(in the rows, 128 means zero)
One hidden turn or mirror swaps the rows below in pairs. Which row is each named row swapped with?
The rows were stretched afterwards, more along some directions than others.
q137: [140 146 145 118 153 154  88 114 128 160 140  94 106 104 136 119 124  99]
q20: [130 131 109 145 152 151 102 112 119 142 120 109 100 133 137 114 118 108]
q881: [139 132 135 129 133 162  76 123 136 157 147 120 102  93 131 111 117 112]
q902: [147 149 143 132 157 128  94 129 135 146 127  92 111 115 142 118 130 109]
q259: [141 152 126 137 159 172  82 119 117 125 131 108 103 142 132 125 130  97]
q174: [156 132 143 132 152 129  90 132 135 135 127 110 129 114 142 136 128 108]
q684: [165 146 142 120 166 133  74 128 133 115 135 103 119 130 131 143 139 114]
q451: [135 141 114 135 151 144 103 109 120 142 123 105 113 135 136 124 130 116]
q412: [155 135 121 147 147 131  91 125 127 109 126 118 118 140 135 141 129 116]
q423: [139 166 137 124 172 123 120 127 118 122 107  98 124 132 135 132 145 118]
q305: [146 169 137 130 153 143 102 129 121 106 121 107 113 136 133 130 135  99]
q977: [156 126 124 140 163 142  72 130 134 121 146 109 119 124 137 135 115 105]
q145: [145 144 127 136 154 127 109 125 119 114 128 104 115 146 144 151 129 115]
q164: [140 159 120 132 157 160 111 115 114 110 106 119 110 146 138 127 129  87]
q642: [148 155 139 109 176 132  99 117 127 127 131  79 119 120 142 118 122  87]
q150: [134 125 121 114 150 125  97 112 128 138 130  94 113 104 134 107 116 112]
q463: [139 146 126 138 167 121 101 137 114 109 116  87 124 134 140 127 135 115]
q698: [143 129 139 128 155 111  97 124 137 143 131 108 123 104 142 140 130 132]
q217: [157 165 141 129 195 121  87 128 132 114 120  86 120 135 140 146 134 104]
q717: [155 156 127 120 178 149  82 127 118  96 128 102 114 147 133 122 131  89]
q520: [144 126 132 119 138 143  60 108 140 157 138 121 106 101 141 112 118  98]
q880: [143 150 130 133 169 140  99 128 125 118 139  76 113 125 141 137 121 106]
q697: [140 150 139 100 149 134 102 111 121 136 118 117 114 111 139 126 132 101]
q121: [136 132 109 136 146 151  97 118 122 124 124 121 110 136 132 106 127 100]
q815: [148 154 141 140 170 127  81 138 136 121 141 100 105 126 137 133 124 110]
q656: [138 154 117 148 161 137  96 130 116 111 120  93 109 153 142 122 134 108]
q270: [145 136 128 119 162 132  86 115 132 150 138 105 114 107 142 113 122  94]
q509: [131 157 131 119 153 125 114 113 123 131 106 105 105 115 138 122 140 125]
q799: [143 144 125 138 167 103 103 125 125 123 111  89 132 137 135 122 139 116]
q780: [127 129 111 130 147 152 102 110 120 141 131 107 103 126 133 109 116 107]
q227: [150 151 143 100 175 139  81 111 136 132 133 106 113 109 141 133 120  92]
q132: [154 130 132 118 157 148  58 113 139 152 145 114 113 104 137 113 115  88]
q287: [125 127 121 135 135 142  93 114 131 153 142  97  93 102 140 113 107 115]
q619: [148 122 133 118 151 117  91 115 137 143 141 101 123 112 137 135 121 120]
q384: [149 163 121 137 158 147  89 120 120 102 108 116 104 140 135 126 138 103]
q933: [161 144 123 128 179 141  59 119 136 115 137 108 109 135 139 129 119  91]
q54: [154 129 121 138 158 137  62 116 136 140 124 119 113 129 136 124 131 113]
q991: [159 163 150 133 168 124  92 128 137 120 125  96 111 141 143 147 133 102]
q968: [142 151 133 122 154 126  93 126 123 104 125  95 111 128 130 129 131 112]
q843: [147 143 115 115 158 147  96 113 113 102 119 108 115 137 129 121 124  93]

q217 is swapped with q968
q150 is swapped with q933
q305 is swapped with q423
q619 is swapped with q977

One hidden turn or mirror swaps the rows below in pairs. Which row is each named row swapped with?
The rows were stretched afterwards, more along some directions than others.
q973: [122 138 117 133 112 142 124 144 132 123 128 129 119 129 132 130 150]
q616: [122 140 124 136 105 156 125 151 132 120 125 135 118 138 140 132 150]
q935: [120 136 110 139 108 153 119 149 130 121 123 129 121 125 130 133 147]
q163: [130 134 132 132 129 120 131 124 137 137 120 122 115 143 152 111 133]
q251: [122 113 122 140 130 139 143 133 144 112 111 130 124 124 140 146 139]
q254: [111 107 132 124 118 131 112 145 115 144 120 118 129 141 139 131 120]
q742: [115 119 131 116 122 140 137 125 159 145 137 137 115 140 129 131 136]
q913: [108  99 134 122 120 123 116 139 121 145 125 118 127 137 141 132 121]
q208: [130 133 117 121 126 107 118 146 104 154 132 114 116 104 126 119 132]
q702: [133 136 119 121 131 104 119 145 102 154 136 114 117 104 123 121 132]
q407: [135 136 122 118 129 107 121 143 102 155 134 110 116 107 126 117 129]
q413: [115 105 112 141 132 134 129 131 147 120 111 130 129 126 135 149 140]
q67: [127 141 125 127 109 153 132 139 139 119 129 130 117 137 136 134 146]
q718: [101 102 126 127 123 126 133 143 125 154 122 123 137 137 137 124 132]
q399: [133 137 117 124 127 105 117 147 101 154 135 118 118 113 126 116 128]
q609: [113 107 140 126 117 128 113 141 117 141 118 119 127 144 145 127 123]
q128: [138 138 131 139 120 116 116 155 113 146 125 127 120 125 151 113 143]
q975: [116 131 127 122 107 128 128 136 139 150 136 119 123 142 132 118 133]
q855: [109 103 138 126 117 124 114 139 127 143 119 120 127 144 142 129 120]
q572: [123 138 113 133 111 147 124 152 129 123 125 133 120 137 127 133 147]
q268: [116 108 118 139 130 141 139 131 148 115 112 129 124 124 137 149 140]
q166: [113 120 130 115 123 142 133 126 152 146 131 134 112 133 124 131 137]
q604: [109 103 135 122 119 124 110 143 122 148 121 117 126 143 139 127 121]
q224: [122 145 112 134 111 144 120 150 124 124 125 129 120 133 132 128 145]
q577: [134 139 121 124 126 106 117 146  96 155 134 119 116 114 127 113 129]
q42: [117 112 122 145 131 137 138 130 150 115 113 136 128 132 138 145 137]
q49: [134 139 135 133 129 123 124 126 127 133 113 117 111 137 154 110 136]
q967: [107 107 136 128 116 128 110 146 116 142 119 117 128 142 143 127 122]
q470: [117 116 116 144 134 129 142 134 143 122 112 134 126 128 137 139 140]
q976: [134 138 121 114 128 105 121 139 104 157 138 112 118 111 122 118 130]
q599: [116 103 131 123 129 113 131 122 154 149 128 124 131 150 136 137 126]
q261: [111 102 139 124 121 121 116 138 117 145 122 119 123 135 145 128 123]
q603: [115 111 121 137 129 142 139 131 151 116 116 134 126 125 137 150 137]
q115: [116 114 116 139 131 131 143 127 157 120 114 138 125 137 133 142 136]
q87: [133 135 120 120 130 102 122 141 103 155 133 115 117 105 123 116 133]
q512: [124 141 110 138 112 149 120 151 129 122 123 132 119 133 129 132 147]
q943: [117 129 121 130 108 159 120 145 137 123 123 135 119 143 130 136 146]
q143: [129 122 117 143 137 127 140 127 139 117 109 127 118 114 139 135 141]

q603 is swapped with q224
q470 is swapped with q616
q599 is swapped with q975

